[169 126 122 129 126 122 162] = k_238
[173 143 173 173 173 120 173] = k_511
[103 132 174 147 183 120 177] = k_13
[169 126 121 122 129 120 127] = k_254
[ 90 127 182 150 187 117 179] = k_774
[168 135 121 132  95 163  99] = k_748
find: [169 126 122 129 126 122 162]	k_238
places k_511: [173]	1 3 4 5 7
has: [121 126]	no
places k_238: [122]	3 6
find: [169 126 121 122 129 120]	k_254
find: [143 173]	k_511
has: [103 132]	yes

[119 117 119 133 152 106 155 119 109 143 128 138 141 116 121 125 129 133
 132 165 156 122 139 133 143 146 156 171 138 108 125 130 140  87 135 111
 119  78 101 144 118 111 148 108 103 157 128 143 133 137] = k_560
[146 133 132 143 124 125 138 108 125 114 139 134 142 116 130 133 148 112
 110 140 152 140 100 119 114 132 116 125 120 135 143 103 140 154 120 110
 112 102 127 117 119 132 140 112 151 136 123 120 130 154] = k_98
[159 134 119 146 125 121 141  99 134 110 139 125 137 123 129 134 144 103
 110 117 143 139  95 120 108 127 103 103 109 149 147 102 136 172 119 122
 117 117 137 113 123 137 133 125 155 129 121 116 128 155] = k_680
[142 141 113 132 144  95  98 117 141 140 127  81 133 134 117 139  96  90
 128  68 126 111 129 155 129 140 117  87  83 170 148 140 119 149 135 179
 140 122 125 147 137 123 141 173  95 150 124 140 109 150] = k_362
[135 108 122 122 118 144 139 119 117 119 133 140 106 155 117 109 143 128
 160 119 113 113 136 115 123 122 126 130 123 126 112 132 122 118 134 119
 141 150 136 112 122 122  92 125 119 115 121 121 152 113] = k_341
find: [119 117 119 133 140 106 155 117 109 143 128]	k_341
has: [144  94]	no
find: [119 117 119 133 152 106 155 119 109 143 128 138 141 116 121 125 129 133
 132 165 156 122 139 133 143 146 156 171 138 108 125 130 140  87 135 111
 119  78 101 144 118 111 148 108 103 157 128 143 133 137]	k_560
find: [146 133 132 143 124 125 138 108 125 114 139 134 142 116 130 133 148 112
 110 140 152 140 100 119 114 132 116 125 120 135 143 103 140 154 120 110
 112 102 127 117 119 132 140 112 151 136 123 120 130 154]	k_98

[116 116 116 129 116 129] -> k_228
[137 128 134 127 126 115] -> k_816
[129 119 140 121 134 115] -> k_583
[133 125 131 123 132 123] -> k_85
[140 124 106 177 116 138] -> k_278
[142 125 140 147 101 132] -> k_441
[119 126 135 125 126 125] -> k_608
[117 129 140 127 114 128] -> k_902
[137 132 136 156 115 123] -> k_739
[145 125 128 122 108 131] -> k_146
[119 122 126 124 122 117] -> k_831
[113 139 132 118 134 123] -> k_26
places k_228: [116]	1 2 3 5
common k_831 k_146: 	[122]
places k_608: [135]	3
common k_583 k_608: 	[119]
find: [126 135]	k_608

[138 130 110 109 128 129 117 147 135 137 138 118 105 130 107 124 113 130
 106 125 135 144 101 113 120 112 167 127 105 131 135 147 117 127 132 113
 147 148 110 128 134 145 113 131 133 100 137 162] -> k_73
[128 135 147  87 144 117 124 144  97 130 126 145 134 133 127 152 127 132
 130 127 138 130 135 124 139 126 125 151 118 125 102 123 112 143 135 107
 121 114 121 123 105 138 127 131 142 135 138 124] -> k_562
[122 134 143 141 134  94 151 103  81 138 122 133 155 121 127 124  97 130
 131 126 114 111  91 129 124 126 121 114 138 103 131 108 138 122 134 131
 130 139 161 158 134 144 124 117 119 118 119 108] -> k_223
[128 121 122 149 131 129  81  91 156 185 141 130 135 100 122 108 127 123
 136 166 125 130 137 129 130 126  93 148 138 131 138 103 136 122 127 117
 142 133 121 128 135 124 102 129 114 153 120 123] -> k_856
[165 121 106 132 128 151 122 132 135 129 100 130 150 140  97 112 122 136
 108 131 127 139 155 108 113 132 160  99 139 106 131 131 153 124 111 152
 131 116 132 149 137 143 106 128 122 144 138  94] -> k_244
[137 120  96 175 125 146 149 125 171 123 122 127 134 131 141 121 140 112
 128 134 120 130 135 139 124 137 125 122 141 137 147 150 135 114 112 135
 126 133 119 128 114 111 124 132 118 145 129 133] -> k_192
[128 132 145  70 135 129 105 159 116 122 135 131 114 137 125 146 137 136
 128 121 150 137 150 124 140 121 137 152 107 131  99 124 104 149 137 113
 124 107 109 107 107 135 136 131 150 125 141 138] -> k_661
[165 124 106 151 131 136 144 128 160  94 122 112 106 138 149 111 150 106
 128 100 122 132 140 129 113 116 132  99 131 131 130 152 121 122  97 139
 153 127 108 131 139 135 144 131 132 108 132 155] -> k_283
[103 124 112 153 112 149 169 143 136 108 115 133 140 138 131 143 127 128
 128 138 125 124 127 149 130 161 133 127 144 144 151 152 142 116 135 140
  88 133 142 117 127  97 124 138 116 158 129 115] -> k_796
[142 124 128 152 148 108 124  84 135 170 126 134 154 109 133 116 126 122
 147 144 113 129 134 129 130 124  86 136 139 111 128 102 135 122 113 109
 151 133 121 151 134 135 110 122 119 143 126 123] -> k_901
[114 137 121 135 131 110 179 136  97 130 119 145 157 131 123 146 102 130
 125 134 125 126  73 129 128 134 145 127 132 122 135 139 135 122 134 130
 118 151 144 139 124 135 123 131 119 136 132 123] -> k_440
[104 115 120 151 108 157  97 123 167 154 135 128 134 116 118 124 130 136
 128 171 128 130 143 140 137 152 117 146 144 150 158 124 149 122 141 131
 107 133 128 105 134  92 107 135 107 169 117 111] -> k_709
order: [155 132 108 132 131 144 135 139 131 108 127 153 139  97 122 121 152 130
 131 131  99 132 116 113 129 140 132 122 100 128 106 150 111 149 138 106
 112 122  94 160 128 144 136 131 151 106 124 165]	k_283
places k_73: [113]	17 24 36 43
order: [124 122 126 133 151 136  84 154 126 135 113 110 148 130 135 124 108 122
 113 129 126 102 129 119 109 139 133 142 121 147 109 143 170 144 122 134
 134 135 134 152 151 124 128  86 128 111 116 123]	k_901
find: [104 115 120 151 108 157  97 123 167 154 135 128 134 116 118 124 130 136
 128 171 128 130 143 140 137 152 117 146 144 150 158 124 149 122 141 131
 107 133 128 105 134  92 107 135 107 169 117 111]	k_709
has: [128 133]	no
has: [136 119 131 123 135]	no
find: [128 132 145  70 135 129 105 159 116 122 135 131 114 137 125 146 137 136
 128 121 150 137 150 124 140 121 137 152 107 131  99 124 104 149 137 113
 124 107 109 107 107 135 136 131 150 125 141 138]	k_661

